In the rows, zero is written as 128.
A: a few groups of rows, each row roughly a mix of its group's hidden directions:
A (168 x 12):
[[123 139  76 114 160 142  99  80 101 158  81 142]
 [116 112 118 141  52 144 167 146 140 105 168 102]
 [156 150 136  96 206 138 114 136 140 129 164  94]
 [106 109 169 152 140  67 125 118 156  93  83 148]
 [119 147 112 132 139 179 130  81 163 172 158  86]
 [126  95 139 108  88 127  83 140 200 154 144 122]
 [137 103 127  76  86 165  75 123 162 115 108 147]
 [138 125 126 173 149 117 151 121  70 161 187 108]
 [128 120  76 111  82 122  71  81 112 129 105 136]
 [ 88  85  93 145  97 173 147 135 132 130 158 176]
 [150  98  99  89  60 105 114 114 150 159 140 102]
 [174 153 141 127 172 106 153  82 162 124  86 150]
 [133 171 148 147 180 196 150 132 131 127 119 158]
 [118 128 144 150 166 136 188 180  81 122 142 108]
 [118 123 121 141  59 163 137 152  96 145  79 156]
 [111 136 140 176 135 162  79  86 163 167 143 146]
 [136 133 139 151  35 111 131  95 138 149 138 117]
 [ 91 127 135  98 153  69  96  85 138 123 155  92]
 [151 129  90 136  76 127 170  65  96 124 132 126]
 [169 158 146 158 175 168 170 115 101 136 115 158]
 [119 102 112 120  77  97 114 177 165  97 164 153]
 [ 97 165 105 145 103 125 104 134 157 159 161  64]
 [127  99 171 115  88 119 111 160  62  95 136 116]
 [156 147 151 122  85 121 121 160 175 182 119 168]
 [129 121 152 143  68 123 113 147 161 146 177  76]
 [166  97 196 107 152  83 134 161 128 132 131 112]
 [139 105 132  83  97 121  85  61 139 142 149 150]
 [125 120 121 117  71  98  96 158 183 130 168 104]
 [ 99 102 126 116  52  98 120 110  79 137 114 117]
 [ 98 154 105  98  63 144  91 159 143 138 142  94]
 [132 154 119 139 154 160  73 109 163 144 190 113]
 [172 144 170 135 166 177 163 157  95 142 123 114]
 [148  99 112 119 119  89 159 203 138 143 162 114]
 [118 112 137 128 117  84 149  98 158 166  79 182]
 [127 159  63 135  82 156 126  99 120 144 134  82]
 [184 128  92 151 110 121 140  87 124 163 180 108]
 [164 112 151 125 132 144 103 124 159 169 199  98]
 [148 101 127 107 180  74 135 175 137  89 128 149]
 [119 128 145 157  90  94 130 123 134 101  63 179]
 [178 112 159 124 192 158 152 166 123 128 127 101]
 [150 140 163 161 159  71  84 118 129 107 167 142]
 [175 113 152 144 138 165 150 186 150 160 126  90]
 [122 160 170  93 140 124 141 167 119  68 150  91]
 [159 154  92 129  78 138  72 151 106  87 137 118]
 [138 128 144 119 146 138 102  75  63 137  83 102]
 [ 93 131 156 135 119 187 167 159 178 137 140 102]
 [126 126 181 132 142 181  92 188 140 114 140 143]
 [121 142 155 154 145 179 148 197 122 105 118 162]
 [130  90 178 137  94  95 145 149 133 147  82 172]
 [102 153  98 129 153  92 137 151 108  72  73 144]
 [138 126 104  87  72 111  99  67 114  98 137 127]
 [153 119 128 118 158  67  77 124 146  91 131 169]
 [105 116 103 141 150 140 156 119  89  86 107 197]
 [149 111  94 101  74 120 108  90 164 173 122 105]
 [ 80 155 100 145 160 112 120 128  93 159 129  66]
 [151 153 125 168  92  88 119  58 128 133 158 132]
 [121 118 160 149 137  53 166 130 166 135 159 109]
 [124 126 144  99 178  99 152  95 166 125 185 103]
 [ 96 114 119 127 118 104 117 106  60  73  95 116]
 [111 148  92 134  76 138  60 149 116 138  94 115]
 [142 114 131 100 155 135 124 130 105 146 164  42]
 [114  98 113 132  88 135 138 168 137 203 107 102]
 [ 90 156 144 141 166 204 161 140 128 113 123 133]
 [101  92 157  98  91 136 145 100 147 197 125 131]
 [158 122 170 134 105 159 164 167 171  99 157 160]
 [ 86 108 109 161 116 104 179 104  90  84 132 152]
 [119 177  96 140 134 165  85 170 117  78 137 122]
 [136 127 142 172  67  91 107  90 148 133 167 148]
 [139 118 166 127  67 191 140 135 101  96 141 124]
 [106 132  84 117  74 167 181  94 134 114 148 128]
 [102 139 125 105 172 168 157 165  95  89  88 142]
 [176 135 147 153  93 142 135 130 122 101 133  51]
 [154  81 164 121 123 157 163 172 118 174 144 153]
 [125 131 129 132 125 164 158  47 138 144 176 127]
 [176  73 134  76  96 111 133 154 153 150 125 113]
 [110 115  58  98 120 112  76 115 104 152 100 120]
 [104  86 150 124 140  89 119 159 141 165 112  64]
 [117 136 112  89 116  99 110  68 147 113 168  79]
 [131 136 124  63 143 140 127 158 130 113  55 109]
 [145 113 128 135 129  70 149 159  75  87 110 164]
 [142  93  97  84  90 102 108  89 165 162 109 112]
 [146 152  65 179 115 139 160 105 107 160 118 152]
 [ 96 124 135 132  99 147 147 156  99 116  57 173]
 [124 119 192 126  82 110 115 190 124 126 101 116]
 [113 144 117 129 177 106 166  65 125  78 132 124]
 [108 152 117 116 108 129  58 186 139 117 126  92]
 [121 132 145 150 176 122 102 147 103 103  78 187]
 [ 74 129  86 131 115 130 164  95 188 145 137 115]
 [ 98 136 116 182 120 163 193 109 125 119 159 151]
 [109 136  72 117  92  85  90 102 121 154  85 120]
 [ 99 116 167 127 147 179 142 192 147 151 114 102]
 [122 139 144 139 217 139 145 162  97 110 122 129]
 [124 153  72 176 165 100 140 124 109 130  79 145]
 [150 121 126 161 153 138 137  89 148 184 180  92]
 [165 142 166 129 143  61  75 125 145 119 102 130]
 [ 94 137 131 129 182  93  90 125 134  77 130  83]
 [122 129 153 111  89  89 107 103 166 159 184  98]
 [110 126 165 134 149 147 117 186  88  73 135 155]
 [134  73 136 131  84 109 119 161 177 173 147 121]
 [124 111 197 140 146 126 150 150  89  72 131 146]
 [149 109 110 184 163 103 106  99 117 177 117 165]
 [170  90 175 125 112 158 127  86 129 147 180 117]
 [133 157 119 126  55 111 114  84 158 150 162 111]
 [141 107 147 160  85  80 178  86 117 114 148 110]
 [156 113 126  95 155 102 116 135 175 154 171  74]
 [154 144 148 177 116  88 130 116  58 116 146 106]
 [131 163  99 122 152  94 149 186 151 115 166  86]
 [120 133 170 160 194 160 134 164 125  88 116 142]
 [169 121 159 131 167 133 123 126 146 112 199  90]
 [111 113 146  88 170  86 108 100 111 123 162  75]
 [101 153 169 159 135 172 163 151  90 129 161  95]
 [142 138 150 101 115  98  96 128 141 150 162  50]
 [138 126 119 157 100 136 168  97 139 128  88 201]
 [121 113 134 143  44 118 134 126 160 178 144 127]
 [151 153 119 118 119  85  97  94 105  92  73 163]
 [136 158 153 173  97 152 144 160  91 109 169  88]
 [112 151  89 170 161 130 136 102 104 113  74 171]
 [124 155 156 100 160 165 140 147 150 144 140  55]
 [124 144  85 109 118 178 168  88 125 164 120  86]
 [178 107 155 137 133  62 136 123 136 112 134 182]
 [112  70 151 166  65 138 153 158 116 135 130 117]
 [116 106 137 105  69 117 113 144  51 123 112 127]
 [107 129 150 174 121 123 176  98 109  73 138 168]
 [169 107  72 106  72 126 118  91 141 157 116 133]
 [107 147  90 144  72 144  78 112  85 110 135 105]
 [116 125 135 106 117 105 110 187 107  83  70 151]
 [101 167  74 147 154 150 100 124 141  94 144  79]
 [142 116 167 109 147  76 125 192 134  88 109 133]
 [149 155 130 106 164 128  98 145 147 137 160  51]
 [101 129 124 130 156  91 127  60 112  68 124 135]
 [126 149  99 162  50 133 116 137 133 110 174 114]
 [126 134 119 134 172 117 157  89 179 145 111 189]
 [ 99 117 140  69 113  91  80 134 163 146 136  93]
 [105 166 103 123 114 140 154  82 126  84 165  79]
 [102 156 105 147 182 106  69 142 132 101  96 114]
 [138 165 165 139 134  92 110 134  68  84  96 144]
 [110 126 137 123 217 106 138 127 108 134  95 158]
 [163 130 144 126 112  61  63 112 105 123 141 133]
 [131 149 107 172 137 152 150 114  85  78  86 161]
 [129 134 142 109  95 123  93 124 164 164 142  52]
 [166 104 165 100 189 142 155 157 126 162 131 153]
 [147 117 160 121  98  95 151 109 136 154  86 195]
 [104 178  87 150 143 152  83  87  94 140 108 124]
 [ 99 147 118 115 181 165 123 119 165  73 154 155]
 [146 143 111 128 163 174 134 161 177 173 167 116]
 [120 131 137 145  70  84 135  74 176 144 129 140]
 [111 133 104 115  72 121  89 148 143 179 130  78]
 [146 110 175 134 159 113 152 127 125  97  99 199]
 [113 158 149 187 165 117 166 115  75 105 136 136]
 [136 147 180 139 157 126  50 135 117 154 116 111]
 [117 105 151 119 136 118 111  78 153 168 158  64]
 [140  72 112  87 121 118 109 165 178 166 135 110]
 [150 136 117 156 184 101 187 110 110  84 129 124]
 [170 135  97 167 144 124 166  75  94  98 129 152]
 [163 115 125  95 111  74 129 126 193 131 149  94]
 [147 127  74 107  87  99 113  72 122 114 104 160]
 [102 182  85 175 129 154 139 153 117 108 123  87]
 [ 98 114 171 123 125 151 161 199 162 100 131 126]
 [103 115 174 151  84  76  97 139 154  98 138 101]
 [149  98 112  95 122  47 163 109 121 142 109 131]
 [177  95 172 136 101 136 181 120 102  95 130 150]
 [154  68 145  89 145  87 146 178 118 121 120 147]
 [107 129 136 142  90 164 100 194 129 171  96 132]
 [145 119 176 159 138  73 101 159  98 122 174 125]
 [ 90 155 122 167 181 147 160 110  83 108 116 152]
 [132 162 128 150  91 182 129 182 140 119 171 106]
 [ 78 133  68 142 110 175 117 137  98 109 160 140]
 [123 155 140 138  91 119  78 159 143  99 161  69]]

one row of each group, then the others: which group is each in?
[112 134  87 122 117 149 143 131 134 177 103 203] => <76>
[180 108 140  94  67 140  92 131 143 147 132  92] => <17>
[114 151  95 122 109 161 174  93  88 116 176 101] => <65>
[123 150 116 162 180 132 168 107 105  73 105 156] => <119>

[114 104 152 115  87  89 115 117 151 166 167  73] => <76>
[130 114 114 129 183 176 138 187  92 120 103 139] => <76>
[159  93 133  95 142  60  87  96 138 139 136 110] => <119>
[147  94 138  93 115  74 140 177 174 103 145 118] => <65>
[130 158 146 144 212 122 151 142  98  93 135 127] => <65>
[123 155 111 196 134 171 126 181 112 143 106 116] => <119>
[155  85 151 138 137 110 176 126 103 146  85 180] => <119>
[182 114 153 134 115 161 142 111 131 130 203 111] => <119>
[108 130  84 135 123 173 157 186 127 102 144 172] => <17>
[171 102 142  97 159 138 125 124 131 118  92 201] => <17>
[ 90 118 131 147 131 149 119 131 128 180  67 179] => <119>
[109 139 123 152  60 101 121 118 185 159 117 150] => <76>
[125 138 190 122 176 118 135 166 147 152 139  78] => <17>
[146  79 200 101 115  97 139 145 101 144 132 147] => <76>
